Rows are one point carried round by a steady rotation, each followed by how many steps it has turned.
The counts run from 0 to 876.
[  9  -9  -7 -12  -9 -13   6  -9  10  -6 -16 -22  16   7 -24  13   3 -10
   6  19 -14 -26  14 -13 -10  -3  30  -6   8 -17   6  14   9 -29  19]	456
[-19 -15   4  21   9  -6 -11  21  -6 -23   2  12  19  17  23   4  -2  22
 -13   4 -24 -17   5   0  11   2  -9  -2  11  11   3  15  18  29  -9]	553
[  5 -10  -6 -20   5  12  15 -19   9 -13   8   2  12  -1 -10   1   1  -5
  -4  27 -16 -25  -2   8 -15 -24  12  21 -12  10  -2   8  25  -3  38]	719
[ -7   4   9 -38   3  20  10 -19 -12  -2  26  17 -13  12  -4  11  -7  -3
   7  -4  19 -20  13 -19   1  19  13 -16  18   1  20 -12   6 -10 -10]	442
[ 10   0   2  -1  21  22  -4 -34  -9 -10  -3   9  15 -25 -11  11  22  12
  17  24  30   3  14 -11   4  20  -4 -14  23  20   2   2  -3   0  -9]	707
[-17 -25   7  -9  21   3   4  -6 -17   9 -12   2  15   2   5  16 -23   8
  10  20   5  -6  33   1   7   7  20  -2  35  10  -4  23  -3  -6  -5]	833
[  9   2 -22  12  -1 -20 -23 -12 -25  15  -8   7  -6   4 -24 -13  13 -26
  14  -1   1   2  -9  26  16  -9  -3  -8  -1  -5 -32  -5  -5  -3  -2]	587
[ -2   7 -30 -13  38   6  -9 -15  14  -6 -11  -2   6  -1 -12   8  -8 -18
   1  14 -18   3  -7  21 -28 -26   0  19  -4  -1 -14 -10   9   3   9]	260
[ 16  -3 -17 -24   7 -21  15 -23   4  -5  12   6 -21  11 -29 -23   7  -3
   4  10  -9   0  -5  17  -5 -15  17 -13  -6  23  12 -28  10 -14   2]	722
[  1 -22  16   4 -22   5   1   3  -8 -14  15   7  -6  10   6 -11  13  51
  -8 -17   2 -22 -26  -8   2 -24  -9  13   5   1  -7  -1 -11 -12  -6]	731
[ 13   2 -10 -12  15  -5  29   7   9  -4  13  21 -31  22 -17 -12 -13   4
   9   6  -7  11   1   4   5  17  30  -4 -18  11  -2 -32  15   2  -2]	811
[ -7  12   9  11   5  -5  -1  20 -30   6  -4 -14   5   0   1  -2 -12  -1
  15  12  -4   9 -21 -17  21   5  15  14 -31 -17  11 -21 -25   4  28]	740
[ 14 -14   4  13  24  -6   6   1  15 -10  -9   8  13   4 -25   0  -9  11
   6  25 -37  12  26  12   7   6  30  -5   6   8  -6 -26  10  -5  11]	547
[  3 -20   1  26   5  26  -7  -8  10   4  -5  17   1  13  -5  21   9  10
   2   6  14  29  28   5 -18  22  -2 -11  19 -14 -22  -6   8   6 -12]	623
[ 12  29  10  -3   7   7   0   6 -18 -12 -10 -15   1 -28  32  13  -1 -30
  20  14  14  -1 -12   1   0  12  18   1   0   0   2 -15 -17  22   0]	702
[  7 -18   9  18  -1   0  19  23  -1  -3  -5 -11  10   0  20  10  -1   4
  10   0  33 -14   9  23  10  14  -3   7 -20  -4   4  33 -21   0   8]	695
[ 11 -10  -1  24 -16   7  16 -20  12 -10   1  -2  -8   1 -22 -10  33  28
  19  14  11  12 -13  -6  26  -4   2  -7 -29  -1 -11  -1  -8 -16  16]	407
[  4 -23 -16  -3  34 -15  26  11   9  -2   6  -6  17  -8  -7 -13 -11  15
   8  27 -10   3  11  -1  12   5  13  11 -21  25  12 -12  10   0  22]	18
[  9   6  10   8 -19 -17 -10   6 -10  30  26  30   8  13   3 -16   4 -11
  -5 -20 -22 -30   9  14   5   6   8   4   2  -3 -13 -10  -6  24  -4]	678
[ -4  -2 -15 -25  -4  -6  -7 -32 -14  19  31   0   7  -5  20 -11  14 -13
  10  -2   6 -21  19   7  22  -7  -9  -3  11  20   7 -20 -18  -2  13]	391
[  2   0   7   9  30   5 -17 -18  -6 -28 -27 -25  -2 -15  -4   4   3   8
  12   8  18  26 -11  -2  -4  10  -1 -15  15  -9  10 -23  -7  -9 -23]	247
[  4  13  15   1 -26  -1  -5   3   0   2  27  11  -4  -3  -3 -19  10  -2
  -9  -9 -24 -10  -6   5 -28   8  -1 -13   7  -7  13 -29  17  33 -21]	225
[ -1  37  -2   2  -7   6  -7  14 -20  17   5   7   7 -20   5  15   3   0
   7   7   3   8 -30 -17 -18 -28 -12  -4  -6 -18 -17 -12 -18  20  -9]	664
[  4  12  21  24 -10  14  -2  30  -8  -8   3   7   5  12   1   7   0 -10
  -7 -13   6 -15 -19  11  -4   7  -4   6 -36 -43 -11   7   1  13   6]	363
[-19  -5   8 -13   8  32  18 -17   5   4  13  -9   6 -14 -17  18 -10  15
  -7  24 -14   0  34   0   5   1  -7 -10  -9 -18  -5  13  19  16  20]	757
[-17 -12 -18  -9   8 -10   0  -7 -11  12  -3 -13  -5  23   1  19 -12  26
  15   6 -17  -6  18 -31  18  21  24   8  14  -3   7  -3 -28   1   8]	743
[  7 -27   4   0   1 -10 -12   7  14   9  -9 -26   0   0 -18 -14 -11  15
  -2 -11   1  10 -15 -20 -25   9  10  10 -13 -34   5 -33 -15 -15   1]	737
[  2 -12   2  -1   7  17  -1 -24  -3   0 -13  16 -19  27 -13  22  -2  17
  14   4   4 -11  20  12  -2   8  27  11  23   0 -30  17  -7  -2   2]	42
[ 24 -34  -2  11   5  -8 -12  -3   3  -4 -15  -8  24  -9  -4   1  21   9
  10  -4  30 -21   5   7   6   0  -5  11   8   0 -16  14 -35 -26   6]	783
[ -1  -4 -20   3  -9  -7   1 -14   8 -21  -4   6  10  13  -1  13  19  10
  12  20  -9 -19   5 -34  18  -5  21 -17  28  15  -9  12  21 -12  -4]	3
[  3  -5  -4  37 -21 -23   0  16 -19   0  -9  -1  14  13   5   4  26  14
   5  11   5  -8  -6 -20  28   3 -12 -13 -21  -1   2  13 -21   4  18]	868
[ 14 -16  -1  -6 -16   0  23   2   4 -16  18  -1 -24  15 -16  -5   2  15
  -6   2   6   2  30  12  11  25  -6 -25  -2  -1  17 -20  11 -12   7]	231
[-10  -5  -2  -4  -4 -13   2  -9   8   9   1 -39  14 -33  11 -13   2 -26
  -8   9   5  10   4  16 -16 -24 -20 -22  -7 -16  10  -7  -2   3  -9]	385
[ 10   5  -9  -7  -1 -18  38  25   6  -3  -2 -17 -11   7 -17  -5 -12  15
  14  12 -12 -12  -6 -11  27  -2  25  -2 -34 -10   7   6 -12 -12  17]	281
[  1  -3  -9  -2  16   8   9 -23   5   9  13   3  -5   1 -44   2   4   1
   2  10  -5   8  35  30  10  21 -15 -23 -14  -7   6   2   5   4  -2]	759
[ 14 -13 -13 -23  21  -1  15 -15  11  -9   9  12  10   1 -31  -6   6  -6
   1  23  -5 -22  -2  10 -19  -8  16  11 -17  16   7   9  24  -6  28]	720
[ -1 -20   0  -3 -22 -10 -15   1 -10 -14  16   9 -10  26  -1 -12  14  37
  -3 -23   0 -25 -22 -13   0  -5 -11   1  18   5   1  -5  -5 -10 -14]	730
[  3   9  -3   3  11   3 -15 -10 -20  19   9  -9   9 -22 -11  -2   4 -30
   6   6   2   8  25  17   5  35 -13  -9  -7 -11   7 -23  -9  29   7]	300
[ -1  16   5   4   3  29  -3 -24   2 -11   8  -8   2 -13   0  15  14  25
  30   1  -8   1   0 -17  12  30  18   5  12   3  13 -17 -24  15 -11]	617
[  7 -14   2 -10   5 -15   9  -7   0  48  12  11   4  -2  -6 -17  -1   2
  -4  -1  -4   8   9  21 -38 -17   2   9 -14   3   0 -14 -27  13  -3]	346
[  8  -3   5  32  -5 -14  -2 -10 -18  13 -22  10 -15  11  -4 -11  11 -21
   9  14  21  14   4  18  14   7  10 -17 -27 -14 -22   7   0  13  -2]	498
[-20 -36  20  -3 -10   4   5  -9 -27  29  16   0   3   0  20  -7  -2  19
 -10   1  14 -10  24  13  -4   2 -15   5  -3   1   5  21 -17  22   5]	430
[ -1  20   9  10  -7 -14 -19  18 -39 -10 -10  -2   7 -11  20  13   8  -8
  10  -3   6 -16  -5   9  17   0 -13 -25  26   3  -1  17 -16  18 -22]	377
